In the data rows, 128 means zero.
How far apart are the two rows of each pair, measured in a hidden way? 0 means very close, and 20 very far. Two or three weighted sums of its numbers give each row a place; it is the straight-line distance between the places.
175 131 136 103 130 128 107 145 105 119 152 131
126 134 128 108 125 126 112 129 139 140 121 149 5
99 132 123 147 136 119 128 128 163 141 113 115
94 132 102 194 107 131 173 113 120 109 109 104 8
138 125 137 103 129 123 110 123 141 115 140 127
110 118 118 140 133 126 138 123 105 121 104 156 10
150 130 141 101 121 150 110 149 109 108 172 123
96 128 113 173 126 131 161 134 131 119 105 109 4
110 129 109 136 135 111 150 132 152 137 108 113
115 141 97 145 110 136 153 117 110 138 107 136 6
106 127 134 101 143 134 106 131 174 161 116 131
183 128 162 119 145 123 112 125 111 102 179 105 9
110 116 136 125 115 126 117 135 121 173 107 150
113 124 127 155 118 142 169 130 118 118 118 106 6
112 113 122 111 142 104 115 127 158 152 111 146
91 117 138 102 153 110 109 126 191 168 110 117 3
107 122 96 192 122 128 184 123 112 97 107 100
105 123 131 121 135 132 121 125 163 124 119 116 5
98 142 142 99 134 127 107 126 175 150 115 126
105 128 130 108 141 128 110 136 178 169 116 128 5
120 120 139 108 137 107 111 118 176 143 115 126
120 124 107 183 138 126 181 126 116 111 112 100 8
104 116 105 155 113 121 159 128 103 121 104 136
109 139 108 176 120 116 188 123 115 98 105 102 10
119 126 122 158 125 130 147 122 116 123 132 110
149 133 157 105 139 116 110 135 131 123 171 108 7
100 132 114 113 136 125 111 124 172 149 107 133
110 136 127 136 137 141 139 121 153 136 110 110 4
105 131 158 100 124 131 113 129 178 154 120 112
176 128 158 104 122 146 112 137 100 105 183 109 10
120 123 141 118 132 126 112 130 149 147 112 140
124 123 106 153 110 116 187 129 113 110 122 104 14
104 135 119 195 117 119 173 139 112 106 109 102
104 136 137 139 137 121 136 135 151 129 110 109 7
130 132 123 160 119 125 161 120 114 97 131 110
111 131 105 116 127 102 112 130 136 162 116 160 10
94 126 119 117 140 126 111 132 130 145 117 163
144 123 169 106 126 135 115 134 148 128 149 115 7
116 136 107 137 126 118 146 127 107 140 108 141
118 122 117 179 131 137 186 117 110 104 107 108 13
106 127 107 120 148 117 126 129 159 157 116 118
166 134 163 107 136 139 109 129 105 103 186 105 8
107 127 128 145 125 118 142 121 152 131 111 110
136 130 110 106 130 128 110 128 112 152 130 163 9
103 130 103 171 127 148 184 126 111 88 106 104
110 127 101 172 120 108 171 120 123 115 121 112 14
121 136 119 120 129 112 113 123 113 131 109 177
129 128 119 141 124 119 116 133 107 152 102 169 4
100 139 86 149 110 107 122 123 106 131 105 168
111 127 148 117 138 101 110 130 181 151 117 117 10
128 122 119 120 112 130 110 112 107 159 114 169
104 125 162 109 147 119 106 125 173 141 127 119 6
147 125 157 138 124 140 147 142 105 114 150 102
115 126 130 141 127 135 143 114 125 119 121 116 6
130 126 93 124 114 116 108 122 103 131 107 180
99 133 102 119 123 130 103 124 166 157 107 144 7
175 135 159 100 127 136 107 134 105 118 149 143
157 129 126 104 134 121 108 119 101 123 151 145 2
104 131 122 107 129 138 113 123 187 142 117 123
112 137 142 100 141 104 109 132 187 156 110 120 10
148 129 135 116 126 137 108 133 109 113 149 137
116 131 133 115 146 131 118 136 165 131 116 121 5
178 118 131 103 137 144 107 143 104 118 186 110
111 124 113 160 124 128 170 120 128 120 112 104 11
143 135 100 118 105 116 112 113 105 144 107 177
110 123 113 210 111 133 178 122 114 108 109 100 5
112 131 138 107 133 127 111 120 143 149 108 159
111 135 106 115 99 112 115 124 115 158 111 180 15
179 128 176 99 131 137 109 140 104 104 180 102
123 136 136 132 122 136 150 131 129 128 120 118 7
134 142 115 140 125 132 139 130 110 151 105 137
135 122 128 131 122 138 133 116 122 115 141 106 10
113 133 110 125 118 116 111 123 106 157 108 188
115 132 115 161 118 117 163 117 122 107 114 111 7
126 137 111 138 120 130 110 112 107 149 108 181
105 139 103 119 115 108 110 133 109 139 114 177 15
106 135 123 108 127 133 112 132 158 169 109 137
171 119 129 112 129 141 107 151 107 133 162 129 9
125 132 88 127 116 128 104 125 106 163 103 180
126 123 129 116 123 112 108 131 131 150 114 169 10
99 128 161 98 132 130 108 135 193 127 109 121
118 126 113 169 115 135 187 118 118 98 104 105 6
122 121 131 119 116 119 113 122 115 154 113 170
161 132 180 109 128 152 103 143 115 86 172 105 8
121 119 107 130 113 124 105 128 105 153 109 184
104 129 106 192 110 136 172 125 114 115 106 100 10
184 127 122 114 140 114 110 140 105 98 152 133
127 127 138 93 138 132 106 111 157 130 147 121 5
133 123 98 125 119 108 111 132 114 131 108 180
95 121 158 97 149 123 105 119 181 159 114 119 9
116 128 118 134 136 117 109 123 127 159 108 163
186 123 194 101 142 143 105 140 105 111 171 102 8
96 132 120 103 152 128 109 116 190 156 115 122
129 135 148 124 131 149 124 145 120 131 150 112 5
126 127 102 177 131 121 172 126 115 104 108 119
168 137 160 112 132 122 112 139 123 126 164 107 7
94 125 137 112 144 111 117 129 170 133 119 128
92 117 144 97 145 111 108 121 180 158 114 128 5
122 127 145 103 147 148 110 130 151 126 148 108
186 112 159 96 142 133 112 152 107 105 192 100 3
166 135 187 104 123 112 113 141 129 123 155 109
163 121 178 118 135 128 122 148 107 113 159 103 12
91 119 113 163 143 141 179 119 119 111 109 101
150 125 144 127 132 143 133 142 109 113 177 107 9
118 125 109 121 106 117 110 125 114 136 109 187
144 136 116 122 123 120 109 130 110 149 125 171 4
110 134 127 118 133 130 109 129 170 170 110 120
119 124 97 176 115 134 186 134 115 106 108 103 4
104 119 104 184 116 135 186 114 106 105 106 102
115 110 97 181 116 124 177 119 117 92 110 103 2
108 115 115 165 111 134 180 112 119 117 106 113
124 115 97 161 107 141 186 122 112 120 111 101 6
170 118 126 101 134 132 112 140 116 117 166 123
143 130 159 101 135 119 106 119 143 121 159 114 10
157 126 129 109 135 110 109 121 108 120 131 158
104 132 138 110 143 118 108 120 192 148 114 109 9
170 125 169 99 132 140 109 142 103 104 178 105
124 138 98 165 110 123 177 130 119 115 100 110 15
120 124 124 173 123 149 172 121 119 116 107 102
114 132 111 125 115 132 113 128 104 147 109 175 6
108 120 141 110 141 121 110 114 154 160 124 126
130 121 107 136 134 115 129 135 106 126 111 162 4
102 124 121 110 154 109 109 112 149 142 109 158
91 127 138 116 132 126 111 110 186 157 109 125 8
111 143 102 187 117 121 156 124 102 120 107 138
98 120 122 98 138 117 111 114 180 142 112 136 11
140 123 107 111 114 116 109 126 108 156 125 161
101 133 119 114 147 135 119 125 173 160 119 118 4
173 141 150 105 139 144 114 129 109 101 175 100
176 134 171 93 129 131 111 118 100 120 188 108 8
180 125 176 105 123 149 110 125 109 106 188 111
145 131 128 122 113 126 108 137 109 150 128 158 10
180 131 161 99 133 128 111 138 107 111 174 111
100 137 133 105 142 117 107 115 166 156 116 133 3
100 115 130 97 141 130 112 121 182 164 110 125
162 132 130 123 121 142 139 126 108 100 150 102 10
144 123 120 173 122 130 161 140 108 106 120 106
126 127 115 127 119 109 112 121 105 147 106 183 6
99 118 123 106 131 121 109 123 178 157 108 139
119 130 117 173 142 124 168 114 132 104 108 104 7
176 116 139 111 138 123 117 139 106 115 186 103
152 130 124 140 138 142 123 131 103 142 127 144 8
192 123 148 100 124 155 104 130 129 121 164 107
150 131 150 143 129 149 135 130 108 113 152 101 3
195 127 162 107 132 147 108 157 102 107 172 105
166 127 174 107 148 123 107 128 101 110 184 100 9
101 135 135 101 151 121 108 129 183 138 109 130
200 129 177 108 152 145 108 136 104 96 180 104 14
129 128 113 122 125 137 115 131 117 155 110 168
169 122 151 97 140 135 111 121 124 121 167 105 6
158 122 159 125 125 131 108 134 112 124 152 128
113 138 112 109 152 116 113 118 174 148 110 124 8
173 122 154 106 134 129 121 134 107 113 171 104
108 130 140 100 146 138 104 120 178 154 115 125 3
139 121 123 121 123 118 108 114 106 140 114 165
160 119 165 101 128 127 108 148 110 111 194 107 12
96 128 125 115 152 136 113 128 177 142 114 116
141 122 160 97 125 133 112 137 105 115 199 111 9
154 137 130 128 154 137 123 130 124 109 167 106
97 131 123 109 159 126 112 129 185 181 118 112 9
137 140 147 136 132 130 119 119 121 122 162 114
175 123 151 109 123 149 124 115 111 110 168 101 10
117 139 136 108 150 130 111 144 137 146 130 141
103 115 108 191 110 135 174 120 119 115 107 99 14
107 130 120 165 125 132 188 119 114 117 106 103
97 129 122 114 140 116 109 128 189 133 118 122 4
140 120 137 116 126 119 114 120 113 134 144 135
139 134 118 144 128 128 162 138 106 106 141 99 11
117 146 101 125 133 116 151 107 157 132 112 108
101 133 121 105 134 136 110 134 196 151 112 120 8
140 114 136 155 129 134 165 125 110 124 130 104
93 137 150 118 138 130 120 119 166 139 112 117 7
123 123 109 158 113 114 177 117 120 119 107 107
106 131 103 125 120 116 108 135 110 131 106 184 8
105 127 106 134 141 127 139 125 146 169 109 110
159 133 142 113 116 128 116 123 107 94 152 138 12
118 119 100 158 116 138 173 114 104 97 110 120
91 146 128 106 158 129 109 120 172 157 113 130 10
108 120 113 128 109 127 110 126 113 170 109 190
108 130 106 182 114 122 170 131 133 112 106 109 11
106 125 108 155 110 129 138 129 111 110 112 149
108 125 101 175 125 122 180 125 111 107 109 108 3
104 131 125 143 126 132 168 130 134 119 119 108
116 137 118 154 122 127 184 119 115 119 106 104 2
187 141 186 96 116 140 111 141 102 103 183 103
131 129 168 110 123 130 109 134 128 119 159 128 4
110 120 117 148 130 124 141 132 113 128 108 153
134 127 125 110 130 142 107 127 117 140 169 114 8
117 124 121 120 125 116 105 134 116 125 103 183
157 118 139 94 126 137 111 145 107 117 192 105 9
165 132 154 111 130 126 110 139 121 118 166 110
164 117 159 105 141 125 111 126 104 101 177 113 12
113 123 127 169 126 107 161 116 133 118 105 113
160 131 152 110 119 141 117 129 107 95 184 101 8
107 125 129 180 120 121 182 122 116 113 115 103
138 123 138 126 122 133 140 121 113 112 153 104 5
123 123 128 144 131 111 149 110 148 140 111 107
169 125 171 104 137 139 106 126 107 97 184 104 10
111 123 138 110 138 116 106 144 165 137 127 118
104 124 133 152 116 137 155 119 144 111 113 112 10
98 129 139 110 149 130 108 129 161 207 106 120
176 118 157 98 111 168 109 131 108 98 172 111 16
181 125 164 108 128 132 112 123 104 98 185 110
166 131 137 117 132 134 108 120 134 132 135 127 4
127 113 100 129 128 130 115 129 112 147 115 164
110 127 89 175 107 129 178 121 123 110 112 111 18
162 124 129 116 112 149 106 142 110 133 133 147
107 116 106 182 120 123 182 120 114 106 104 103 9
129 111 117 118 122 129 113 116 104 141 104 184
108 132 109 167 124 145 183 127 117 104 114 104 17
172 134 137 124 131 135 133 119 123 133 143 105
146 125 106 125 122 128 111 111 111 147 127 166 5
126 130 110 174 120 144 172 118 114 100 116 104
95 139 136 94 144 107 109 115 187 149 108 116 14
99 129 116 135 133 116 126 129 171 131 105 119
115 138 91 164 119 122 135 135 111 128 116 142 7
